In the data rows, 128 means zero.
Here are some rows, each followed by its group. Groups can overlap.
np.array([154, 121, 135, 186, 135, 115, 104, 154, 113, 132, 129, 118, 139, 95, 105, 102, 105, 104,
          151, 131, 104, 151, 92, 101, 116, 120, 89]) Ra
np.array([104, 161, 131, 103, 111, 104, 94, 128, 77, 109, 108, 111, 161, 88, 93, 160, 176, 116,
          112, 133, 110, 126, 93, 117, 166, 126, 128]) LO
np.array([97, 142, 113, 119, 111, 109, 134, 122, 100, 102, 106, 104, 128, 160, 107, 136, 82, 154,
          102, 144, 119, 101, 129, 195, 131, 104, 169]) VY
np.array([122, 136, 145, 116, 100, 93, 139, 130, 112, 95, 117, 116, 123, 118, 95, 137, 117, 154,
          102, 130, 158, 92, 132, 182, 134, 114, 153]) VY
np.array([98, 122, 130, 120, 108, 110, 121, 148, 114, 101, 101, 91, 130, 118, 116, 149, 106, 154,
          136, 138, 126, 97, 131, 171, 137, 98, 158]) VY
np.array([111, 101, 118, 170, 152, 89, 141, 135, 107, 104, 105, 102, 164, 130, 167, 164, 117, 152,
          141, 122, 119, 87, 113, 185, 150, 89, 161]) VY
np.array([184, 94, 78, 124, 182, 206, 123, 82, 119, 216, 161, 168, 175, 202, 129, 154, 136, 155,
          105, 100, 139, 114, 204, 100, 170, 192, 148]) Cs
np.array([160, 153, 108, 125, 101, 113, 180, 168, 113, 170, 105, 133, 162, 124, 121, 108, 96, 136,
          148, 101, 136, 138, 121, 110, 99, 162, 95]) Ra
np.array([180, 90, 113, 165, 123, 239, 84, 135, 143, 161, 160, 158, 132, 212, 114, 99, 124, 134,
          132, 123, 126, 134, 141, 122, 178, 156, 152]) Cs
np.array([97, 164, 99, 155, 106, 121, 96, 147, 103, 102, 157, 90, 153, 104, 111, 159, 159, 129,
          105, 108, 130, 110, 97, 112, 154, 113, 96]) Eg
np.array([149, 179, 114, 115, 141, 141, 128, 158, 89, 99, 112, 169, 160, 133, 99, 90, 255, 218,
          237, 127, 142, 98, 135, 110, 129, 107, 91]) VY
np.array([92, 113, 123, 89, 104, 98, 145, 153, 116, 107, 117, 105, 110, 100, 110, 145, 133, 156,
          104, 123, 144, 123, 142, 175, 123, 125, 142]) VY
np.array([117, 132, 134, 122, 103, 119, 115, 160, 109, 132, 148, 106, 114, 103, 121, 104, 114, 125,
          144, 123, 106, 134, 108, 100, 162, 110, 144]) Of
np.array([90, 150, 96, 105, 116, 128, 122, 118, 113, 109, 114, 134, 107, 145, 102, 129, 96, 146,
          96, 134, 114, 109, 148, 189, 116, 114, 146]) VY
np.array([106, 103, 133, 161, 134, 138, 100, 93, 131, 111, 99, 122, 88, 117, 148, 158, 105, 90,
          93, 125, 115, 91, 140, 91, 140, 128, 134]) Of
np.array([178, 103, 138, 107, 104, 124, 188, 128, 195, 123, 121, 138, 103, 153, 107, 107, 87, 220,
          114, 224, 128, 167, 160, 151, 147, 219, 138]) Mq
np.array([119, 122, 104, 152, 155, 113, 164, 157, 133, 107, 94, 131, 135, 132, 155, 161, 114, 163,
          162, 107, 119, 109, 115, 199, 105, 112, 115]) VY
np.array([105, 88, 149, 90, 125, 124, 76, 166, 94, 127, 92, 144, 141, 94, 142, 157, 94, 92,
          150, 93, 144, 107, 91, 129, 119, 90, 146]) LO
np.array([104, 81, 131, 118, 137, 84, 166, 159, 150, 108, 132, 95, 84, 93, 148, 110, 144, 132,
          149, 91, 138, 104, 85, 104, 124, 108, 95]) LO
np.array([169, 95, 120, 162, 153, 113, 104, 151, 104, 129, 124, 100, 129, 99, 100, 106, 111, 103,
          124, 126, 90, 149, 84, 100, 135, 111, 113]) Ra
np.array([98, 124, 161, 106, 128, 93, 114, 156, 129, 101, 113, 126, 139, 110, 120, 90, 159, 119,
          138, 90, 188, 127, 92, 118, 76, 114, 108]) LO
np.array([114, 140, 114, 86, 104, 146, 140, 152, 122, 103, 102, 143, 112, 136, 103, 119, 85, 159,
          102, 128, 113, 129, 130, 201, 106, 127, 114]) VY
np.array([128, 159, 96, 142, 90, 116, 105, 131, 140, 118, 165, 145, 96, 98, 131, 145, 167, 118,
          123, 120, 126, 102, 117, 123, 142, 94, 117]) Ji
np.array([109, 83, 164, 94, 114, 123, 82, 115, 94, 111, 141, 91, 147, 139, 145, 128, 134, 146,
          105, 97, 110, 140, 95, 108, 169, 136, 132]) Eg
np.array([111, 74, 159, 157, 95, 139, 100, 84, 144, 124, 108, 105, 89, 95, 155, 156, 125, 89,
          100, 119, 97, 101, 117, 102, 123, 127, 155]) Of
np.array([150, 93, 93, 118, 142, 105, 115, 148, 107, 124, 119, 147, 97, 120, 153, 111, 109, 152,
          152, 106, 198, 126, 100, 144, 131, 105, 99]) LO
np.array([170, 140, 87, 98, 138, 224, 131, 91, 92, 211, 155, 170, 176, 227, 147, 150, 141, 118,
          140, 102, 111, 112, 253, 125, 163, 199, 174]) Cs
np.array([120, 150, 86, 137, 160, 90, 110, 81, 138, 125, 143, 150, 115, 106, 118, 132, 141, 133,
          82, 130, 104, 111, 123, 110, 121, 108, 109]) Ji
np.array([95, 96, 136, 161, 96, 138, 90, 101, 154, 119, 116, 127, 83, 103, 134, 142, 120, 95,
          103, 119, 91, 110, 124, 102, 141, 130, 141]) Of
np.array([126, 110, 84, 113, 104, 193, 119, 113, 131, 204, 123, 168, 145, 140, 108, 130, 123, 108,
          198, 120, 136, 188, 90, 143, 115, 159, 147]) Ji
np.array([95, 160, 86, 125, 153, 112, 156, 116, 125, 103, 136, 134, 98, 107, 103, 131, 118, 139,
          87, 143, 128, 119, 123, 212, 94, 150, 117]) VY
np.array([116, 161, 103, 109, 113, 136, 116, 154, 153, 136, 190, 149, 87, 113, 112, 149, 149, 115,
          130, 120, 130, 119, 133, 116, 146, 91, 112]) Ji
np.array([99, 141, 105, 129, 130, 130, 128, 173, 136, 127, 191, 152, 122, 119, 135, 136, 145, 111,
          82, 129, 127, 108, 124, 116, 125, 105, 101]) Ji
np.array([102, 102, 97, 114, 153, 136, 133, 190, 148, 133, 208, 146, 136, 119, 159, 127, 129, 105,
          117, 132, 117, 117, 147, 113, 122, 107, 110]) Ji
np.array([127, 158, 90, 169, 107, 134, 116, 211, 131, 106, 152, 143, 110, 140, 108, 151, 162, 101,
          107, 88, 142, 99, 110, 135, 131, 98, 99]) Ji
np.array([186, 213, 149, 126, 98, 120, 179, 149, 109, 205, 105, 108, 118, 205, 172, 141, 170, 159,
          134, 123, 131, 101, 183, 131, 127, 182, 108]) QI
np.array([159, 124, 157, 100, 176, 126, 109, 132, 114, 107, 149, 154, 109, 138, 136, 104, 141, 138,
          163, 120, 113, 175, 106, 212, 84, 135, 105]) VY
np.array([112, 163, 124, 99, 128, 129, 153, 123, 111, 95, 96, 126, 90, 138, 99, 128, 92, 150,
          104, 129, 155, 111, 125, 193, 89, 133, 160]) VY
np.array([117, 90, 152, 99, 97, 138, 93, 81, 116, 107, 134, 108, 95, 95, 144, 154, 119, 107,
          130, 136, 111, 104, 119, 92, 120, 126, 164]) Of
np.array([98, 109, 97, 169, 156, 117, 132, 147, 130, 129, 187, 180, 122, 115, 151, 130, 151, 106,
          97, 137, 138, 105, 141, 112, 105, 119, 93]) Ji
np.array([102, 160, 136, 96, 116, 130, 76, 144, 83, 118, 100, 111, 144, 98, 125, 136, 169, 129,
          148, 119, 121, 143, 106, 102, 153, 122, 101]) Eg
np.array([93, 110, 114, 91, 129, 109, 137, 94, 149, 147, 234, 165, 117, 90, 143, 157, 121, 111,
          92, 123, 124, 142, 128, 109, 118, 109, 131]) Ji
np.array([177, 135, 111, 163, 109, 102, 167, 129, 130, 157, 90, 126, 152, 128, 108, 118, 86, 141,
          170, 129, 134, 149, 90, 94, 84, 158, 95]) Ra
np.array([176, 224, 153, 188, 139, 109, 158, 101, 83, 203, 132, 126, 159, 182, 160, 157, 155, 132,
          145, 127, 127, 109, 196, 132, 119, 150, 103]) QI
np.array([153, 195, 130, 181, 120, 131, 212, 144, 100, 227, 175, 105, 92, 217, 150, 149, 125, 153,
          96, 93, 100, 103, 145, 129, 148, 189, 106]) QI
np.array([93, 137, 147, 120, 150, 133, 95, 106, 116, 100, 89, 145, 114, 103, 104, 154, 129, 164,
          135, 132, 98, 142, 143, 136, 150, 104, 96]) Eg
np.array([172, 219, 130, 170, 112, 134, 184, 164, 93, 208, 134, 132, 123, 211, 179, 148, 147, 149,
          137, 125, 115, 87, 177, 122, 116, 169, 89]) QI
np.array([101, 124, 104, 105, 95, 108, 112, 124, 117, 112, 134, 114, 135, 117, 135, 147, 109, 149,
          141, 121, 100, 107, 135, 179, 139, 97, 137]) Eg
np.array([110, 160, 115, 115, 125, 121, 110, 155, 92, 104, 148, 120, 144, 92, 115, 159, 161, 121,
          130, 102, 126, 107, 123, 122, 166, 130, 110]) Eg
np.array([180, 134, 98, 177, 135, 195, 142, 181, 132, 112, 108, 108, 148, 104, 171, 127, 165, 150,
          118, 138, 130, 178, 90, 216, 130, 149, 148]) VY
np.array([109, 140, 149, 120, 128, 136, 113, 129, 104, 118, 148, 112, 127, 136, 160, 176, 78, 89,
          142, 119, 97, 91, 85, 97, 132, 97, 152]) Of
np.array([98, 107, 72, 168, 110, 75, 87, 129, 95, 130, 96, 126, 156, 124, 129, 138, 163, 115,
          117, 126, 129, 83, 143, 112, 145, 100, 110]) Of
np.array([171, 116, 94, 148, 141, 103, 124, 116, 105, 134, 115, 107, 138, 115, 114, 98, 84, 109,
          149, 138, 104, 143, 94, 96, 130, 127, 103]) Ra
np.array([120, 119, 111, 168, 122, 91, 101, 96, 146, 135, 149, 156, 91, 102, 162, 134, 179, 111,
          99, 137, 125, 117, 133, 104, 131, 113, 103]) Ji
np.array([172, 126, 79, 187, 129, 110, 108, 160, 100, 129, 124, 141, 85, 106, 104, 128, 113, 146,
          135, 127, 118, 90, 162, 139, 148, 107, 102]) Ra
np.array([159, 84, 162, 120, 118, 130, 217, 139, 197, 121, 136, 168, 134, 204, 123, 89, 106, 231,
          102, 233, 95, 202, 124, 133, 132, 221, 150]) Mq
np.array([94, 98, 156, 146, 86, 128, 100, 85, 128, 129, 91, 103, 95, 105, 148, 161, 108, 93,
          118, 114, 102, 93, 130, 99, 110, 109, 165]) Of
np.array([100, 169, 135, 106, 145, 121, 107, 154, 81, 114, 135, 134, 153, 90, 108, 148, 160, 116,
          126, 97, 119, 98, 129, 129, 164, 128, 126]) Eg
np.array([170, 109, 97, 164, 155, 101, 119, 101, 110, 119, 126, 105, 153, 129, 129, 109, 99, 111,
          150, 143, 109, 127, 114, 102, 143, 131, 111]) Ra
np.array([122, 83, 174, 97, 113, 127, 199, 121, 196, 113, 119, 127, 181, 104, 101, 103, 98, 134,
          89, 86, 206, 127, 125, 124, 97, 105, 143]) LO
np.array([116, 123, 173, 97, 141, 136, 175, 91, 204, 107, 92, 111, 150, 104, 100, 92, 100, 127,
          130, 111, 206, 148, 136, 129, 121, 96, 134]) Ra
np.array([106, 95, 133, 159, 99, 136, 105, 100, 167, 119, 81, 129, 97, 103, 117, 145, 125, 93,
          122, 103, 108, 106, 128, 102, 126, 128, 125]) Of
np.array([157, 163, 80, 102, 155, 235, 109, 84, 117, 193, 151, 181, 199, 197, 114, 163, 137, 96,
          89, 93, 142, 124, 255, 124, 133, 155, 167]) Cs
np.array([173, 104, 123, 168, 109, 133, 217, 137, 209, 103, 131, 133, 136, 181, 143, 81, 87, 243,
          84, 228, 135, 198, 163, 122, 160, 233, 188]) Mq
np.array([162, 154, 81, 150, 112, 164, 122, 90, 102, 207, 142, 160, 149, 198, 103, 97, 152, 91,
          187, 123, 140, 137, 126, 124, 126, 190, 137]) Cs
np.array([110, 97, 108, 167, 140, 135, 96, 124, 124, 118, 142, 175, 97, 126, 129, 91, 91, 145,
          132, 114, 182, 109, 152, 125, 132, 103, 95]) LO
np.array([171, 156, 127, 117, 106, 144, 108, 152, 107, 107, 122, 167, 197, 146, 110, 77, 255, 221,
          197, 130, 96, 95, 128, 123, 94, 90, 91]) VY
np.array([141, 166, 118, 127, 143, 162, 178, 117, 128, 123, 83, 113, 159, 130, 176, 118, 165, 162,
          121, 135, 154, 165, 125, 227, 157, 183, 128]) VY
np.array([144, 84, 107, 109, 148, 223, 111, 185, 121, 125, 107, 154, 115, 187, 156, 96, 140, 113,
          116, 103, 112, 234, 152, 153, 91, 114, 115]) Of
np.array([101, 115, 117, 139, 173, 131, 124, 194, 139, 104, 191, 161, 166, 128, 145, 117, 133, 96,
          162, 140, 96, 97, 134, 132, 109, 121, 116]) Ji
np.array([106, 132, 112, 126, 92, 116, 159, 104, 110, 109, 97, 129, 123, 140, 150, 154, 101, 152,
          117, 146, 131, 76, 137, 197, 113, 113, 152]) VY
np.array([90, 122, 112, 109, 121, 138, 150, 153, 128, 136, 213, 161, 119, 113, 132, 158, 143, 97,
          102, 131, 108, 112, 134, 125, 113, 111, 108]) Ji
np.array([108, 119, 162, 119, 114, 145, 98, 98, 149, 117, 110, 104, 88, 96, 114, 140, 124, 88,
          136, 116, 102, 102, 125, 109, 124, 125, 146]) Of
np.array([180, 137, 164, 88, 109, 76, 158, 77, 158, 115, 153, 93, 103, 107, 84, 86, 158, 172,
          154, 179, 116, 152, 209, 137, 163, 168, 114]) Mq
np.array([92, 100, 137, 93, 104, 140, 115, 110, 121, 122, 114, 101, 104, 129, 121, 154, 102, 89,
          150, 87, 121, 87, 111, 96, 116, 99, 150]) Of
np.array([114, 127, 92, 166, 132, 136, 129, 174, 133, 119, 179, 159, 133, 119, 138, 147, 163, 106,
          94, 114, 127, 92, 129, 140, 131, 113, 84]) Ji
np.array([123, 94, 146, 117, 144, 118, 156, 145, 180, 111, 124, 122, 133, 144, 125, 98, 132, 120,
          108, 107, 255, 106, 117, 131, 123, 107, 109]) LO
np.array([112, 137, 137, 89, 145, 102, 161, 100, 143, 178, 197, 158, 83, 141, 158, 140, 154, 104,
          116, 130, 120, 142, 99, 95, 113, 138, 98]) Ji
np.array([119, 86, 166, 154, 121, 144, 105, 95, 140, 114, 101, 100, 88, 92, 166, 165, 128, 103,
          84, 128, 104, 91, 112, 92, 130, 133, 149]) Of
np.array([115, 89, 157, 89, 113, 126, 195, 144, 199, 120, 115, 124, 151, 128, 106, 89, 110, 129,
          94, 99, 235, 142, 129, 126, 100, 100, 134]) LO
np.array([146, 126, 86, 130, 123, 79, 155, 137, 149, 114, 89, 126, 143, 94, 159, 104, 119, 88,
          146, 119, 123, 156, 108, 141, 154, 124, 91]) Ra
np.array([119, 98, 165, 127, 102, 133, 92, 116, 89, 135, 85, 120, 102, 110, 170, 156, 91, 92,
          119, 100, 106, 89, 111, 99, 122, 106, 173]) Ra
np.array([100, 139, 134, 155, 176, 143, 177, 137, 189, 128, 118, 113, 99, 125, 164, 122, 114, 122,
          143, 110, 254, 115, 134, 124, 112, 103, 150]) LO
np.array([126, 92, 199, 132, 93, 104, 168, 135, 169, 99, 91, 119, 205, 92, 119, 75, 115, 123,
          107, 107, 192, 141, 106, 123, 97, 100, 107]) LO
np.array([82, 159, 94, 71, 92, 84, 85, 135, 106, 104, 149, 103, 108, 99, 166, 113, 168, 144,
          129, 116, 168, 93, 95, 133, 102, 113, 86]) Of
np.array([167, 113, 95, 148, 112, 124, 124, 146, 96, 101, 146, 125, 139, 137, 170, 91, 122, 100,
          156, 112, 101, 103, 142, 127, 110, 131, 93]) Ra
np.array([114, 94, 145, 114, 100, 113, 82, 137, 107, 111, 115, 123, 162, 119, 141, 144, 121, 111,
          157, 100, 153, 128, 121, 123, 154, 90, 135]) LO
np.array([146, 113, 95, 182, 169, 106, 104, 87, 116, 120, 167, 120, 148, 175, 91, 120, 95, 107,
          101, 121, 135, 126, 111, 105, 150, 124, 102]) Ra
np.array([108, 174, 100, 78, 118, 114, 133, 121, 109, 99, 96, 112, 117, 151, 95, 122, 77, 151,
          94, 139, 114, 100, 145, 194, 110, 120, 166]) VY
np.array([114, 124, 126, 90, 108, 106, 84, 145, 94, 113, 103, 104, 149, 104, 87, 157, 195, 131,
          102, 126, 117, 152, 94, 99, 147, 121, 123]) Eg
Which 5 groups are nearest to each row below, nearest first, going by the distance to the centre of the group?
np.array([100, 129, 145, 92, 148, 84, 86, 110, 95, 124, 121, 106, 155, 103, 131, 84, 130, 137,
          117, 138, 120, 126, 136, 111, 141, 124, 142]) Eg Of Ra LO VY
np.array([165, 100, 163, 140, 86, 133, 194, 161, 217, 113, 100, 152, 115, 195, 97, 83, 91, 237,
          123, 208, 104, 148, 139, 145, 134, 231, 128]) Mq VY Ra LO QI
np.array([93, 106, 120, 121, 113, 110, 126, 130, 101, 105, 95, 89, 121, 114, 125, 158, 113, 153,
          153, 133, 134, 95, 138, 175, 144, 94, 154]) VY Eg Of LO Ra
np.array([175, 161, 93, 128, 116, 181, 150, 115, 112, 235, 119, 131, 175, 169, 121, 103, 132, 105,
          200, 119, 115, 171, 121, 136, 118, 187, 128]) Cs Ra QI VY Ji
np.array([112, 173, 83, 152, 101, 118, 109, 141, 100, 100, 146, 96, 124, 97, 133, 154, 167, 120,
          141, 91, 167, 119, 100, 106, 170, 125, 100]) Eg Ji Ra Of LO
np.array([105, 122, 181, 149, 189, 146, 184, 125, 188, 124, 142, 110, 126, 104, 140, 110, 102, 131,
          158, 92, 203, 116, 149, 104, 106, 99, 106]) LO Ra Ji Of VY
np.array([177, 102, 89, 135, 159, 106, 117, 124, 105, 123, 112, 109, 160, 120, 122, 111, 92, 106,
          143, 129, 112, 152, 114, 90, 134, 115, 117]) Ra Of Eg LO Ji
np.array([93, 132, 105, 92, 105, 113, 130, 117, 108, 103, 93, 115, 121, 143, 131, 138, 107, 151,
          110, 140, 118, 104, 141, 192, 112, 109, 164]) VY Of Eg LO Ra
np.array([172, 105, 158, 153, 107, 100, 169, 105, 190, 109, 107, 124, 119, 129, 94, 104, 122, 187,
          93, 216, 144, 158, 172, 121, 141, 184, 120]) Mq Ra VY LO Of
Which 5 groups are nearest to each row below, nearest first, going by the average distance to the group's rows?
np.array([105, 146, 103, 109, 134, 108, 126, 103, 121, 102, 97, 110, 120, 135, 109, 128, 101, 145,
          93, 124, 120, 95, 149, 184, 128, 123, 153]) VY Eg Of Ra Ji
np.array([101, 142, 102, 92, 123, 117, 121, 73, 126, 106, 104, 141, 130, 126, 145, 147, 111, 152,
          136, 147, 94, 99, 124, 181, 143, 100, 108]) Eg VY Of Ji Ra
np.array([101, 169, 100, 96, 93, 132, 122, 119, 112, 99, 110, 125, 132, 122, 100, 129, 101, 172,
          79, 131, 102, 107, 140, 209, 108, 118, 165]) VY Eg Of Ji Ra
np.array([101, 84, 143, 139, 107, 134, 99, 104, 120, 125, 95, 118, 122, 120, 135, 163, 127, 83,
          142, 102, 127, 93, 78, 100, 102, 107, 154]) Of Eg Ra LO Ji
np.array([157, 164, 85, 129, 162, 190, 119, 78, 131, 213, 164, 145, 141, 184, 129, 98, 138, 108,
          129, 118, 130, 132, 126, 127, 127, 198, 127]) Cs QI Ji Ra Eg
np.array([122, 144, 154, 126, 112, 71, 113, 103, 132, 142, 171, 136, 78, 116, 175, 157, 140, 112,
          137, 146, 133, 128, 105, 108, 138, 118, 145]) Ji Of Eg Ra LO
np.array([127, 123, 92, 139, 136, 197, 122, 93, 155, 201, 90, 147, 134, 167, 103, 105, 137, 123,
          147, 140, 115, 167, 131, 136, 104, 163, 170]) Cs Ra Of Ji VY
np.array([116, 117, 158, 111, 151, 105, 154, 104, 163, 185, 143, 156, 98, 162, 144, 114, 99, 111,
          113, 128, 117, 137, 102, 107, 108, 157, 115]) Ji Ra Of LO Eg
np.array([181, 134, 113, 182, 118, 205, 125, 158, 111, 105, 126, 115, 127, 111, 168, 120, 154, 139,
          137, 137, 110, 172, 92, 217, 108, 146, 130]) VY Ra Eg Ji Of
Which 4 groups are nearest to each row below, nearest first, going by the distance to the centre of the group?
np.array([163, 116, 118, 185, 131, 146, 137, 154, 128, 104, 97, 153, 127, 132, 134, 133, 144, 141,
          123, 129, 145, 163, 98, 216, 103, 142, 114]) VY Ra LO Ji
np.array([172, 94, 136, 92, 97, 140, 202, 143, 170, 122, 137, 147, 84, 189, 101, 144, 125, 241,
          126, 253, 116, 210, 147, 112, 140, 226, 152]) Mq VY Ra Ji
np.array([96, 94, 151, 127, 97, 150, 106, 76, 127, 109, 111, 97, 101, 109, 123, 155, 116, 91,
          129, 119, 100, 88, 121, 95, 124, 125, 142]) Of Eg Ra LO
np.array([114, 118, 137, 130, 118, 134, 116, 81, 115, 113, 113, 118, 92, 135, 150, 164, 102, 93,
          99, 117, 128, 98, 124, 105, 126, 120, 147]) Of Ra Eg Ji
np.array([166, 103, 75, 85, 172, 213, 148, 132, 122, 229, 102, 128, 174, 170, 96, 110, 108, 161,
          109, 134, 140, 164, 168, 94, 138, 186, 169]) Cs Ra VY Mq
np.array([100, 142, 98, 153, 149, 125, 105, 183, 152, 125, 173, 157, 124, 119, 135, 121, 138, 113,
          91, 122, 146, 106, 148, 108, 139, 105, 104]) Ji LO Eg Ra
